In the data rows, 50 means zero.
There are 2 hidden groupings, and every row belongs to one group of each. In each grouping, groups are numbered from 0 in the order they first appear among the rows asked about.
Here is the table:
[59 61 16 45 68 69 31 55]
[55 33 65 51 23 32 69 58]
[32 62 89 57 72 36 53 38]
[64 60 14 44 64 71 30 53]
[55 64 37 48 67 22 41 73]
[36 58 66 52 72 82 44 14]
[56 67 36 46 66 21 41 74]
[33 63 90 56 73 37 55 35]
[55 25 44 50 20 81 61 39]
[59 61 16 43 67 69 29 55]
[37 59 67 52 72 82 43 18]
[55 65 37 45 66 19 39 74]
[55 65 36 46 69 26 40 73]
[56 27 43 49 20 82 58 39]
[55 27 44 49 21 79 59 40]
[55 27 43 50 21 80 58 35]
[55 27 41 50 19 81 58 38]
[51 33 65 51 22 32 70 57]
[32 63 89 59 72 36 53 35]
[50 32 65 52 20 33 74 57]
[55 65 37 46 67 24 40 74]
[59 61 14 44 65 70 29 55]
[59 62 15 43 66 70 30 55]
[56 66 34 47 68 22 40 74]
[49 33 65 52 22 33 69 57]
[50 32 66 51 19 32 69 57]
[60 62 13 44 66 69 30 54]
[50 32 64 52 22 32 67 59]
[35 59 64 56 72 84 42 17]
[37 55 68 55 70 86 43 16]
[35 58 68 52 73 84 43 17]
[55 68 35 47 67 21 39 75]
[55 26 42 49 21 79 60 39]
[50 33 65 52 20 34 70 58]
[60 62 15 44 67 69 30 54]
[37 60 67 55 71 83 43 17]
[37 62 67 55 71 87 43 20]
[55 65 37 45 72 21 41 75]
[53 65 37 49 66 21 40 73]
[50 32 63 52 19 33 70 58]
[52 33 65 52 21 32 70 56]
[55 63 34 45 66 22 40 71]
[58 61 12 45 73 70 28 55]
Some new rows, each followed by its group in each grouping, the grouping that moves the rows most first:
[51 30 65 53 20 32 69 60] 0 0
[56 66 36 47 67 20 41 71] 1 0
[50 31 63 50 21 33 70 55] 0 0
[49 32 67 51 22 33 70 57] 0 0
[35 59 68 55 70 87 44 15] 2 1
[59 62 12 44 66 69 29 55] 1 1
[50 30 64 52 23 31 70 58] 0 0
[56 28 43 49 21 81 59 38] 0 1
[61 61 14 45 67 68 31 56] 1 1
[35 59 66 54 74 84 42 15] 2 1
[55 28 45 51 19 80 60 41] 0 1
[55 66 35 44 67 21 43 76] 1 0
[37 58 66 56 73 84 43 17] 2 1
[51 31 62 52 21 31 71 58] 0 0
[51 32 66 53 21 33 70 58] 0 0
[58 66 39 48 68 24 39 74] 1 0
[49 30 66 52 22 30 70 57] 0 0
[56 26 42 49 20 83 59 38] 0 1
[55 68 38 47 67 22 40 74] 1 0
[39 60 66 55 73 86 43 18] 2 1
[56 28 42 50 22 80 56 39] 0 1
[53 65 37 47 63 21 39 72] 1 0
[57 28 43 49 21 81 58 38] 0 1
[32 61 90 57 75 36 54 35] 2 0
[51 29 66 54 21 33 70 57] 0 0
[55 67 36 48 68 21 40 74] 1 0
[50 31 65 51 18 31 71 57] 0 0
[58 62 14 42 66 69 30 54] 1 1
[31 65 89 57 73 36 54 36] 2 0
[30 63 89 54 71 36 52 33] 2 0
[54 65 37 46 66 21 40 73] 1 0
[30 63 87 57 73 36 53 34] 2 0
[56 66 36 46 66 22 39 73] 1 0
[54 27 43 48 21 79 59 36] 0 1
[33 64 88 58 73 38 52 34] 2 0
[37 59 66 53 73 84 43 14] 2 1
[50 33 66 53 22 32 69 58] 0 0
[57 30 42 48 20 81 59 38] 0 1
[53 63 34 44 66 21 42 72] 1 0
[55 67 37 48 70 26 40 73] 1 0
[56 25 44 51 20 78 58 37] 0 1
[50 31 65 53 22 32 69 58] 0 0
[63 62 13 44 67 67 32 55] 1 1
[54 66 36 47 71 21 41 76] 1 0
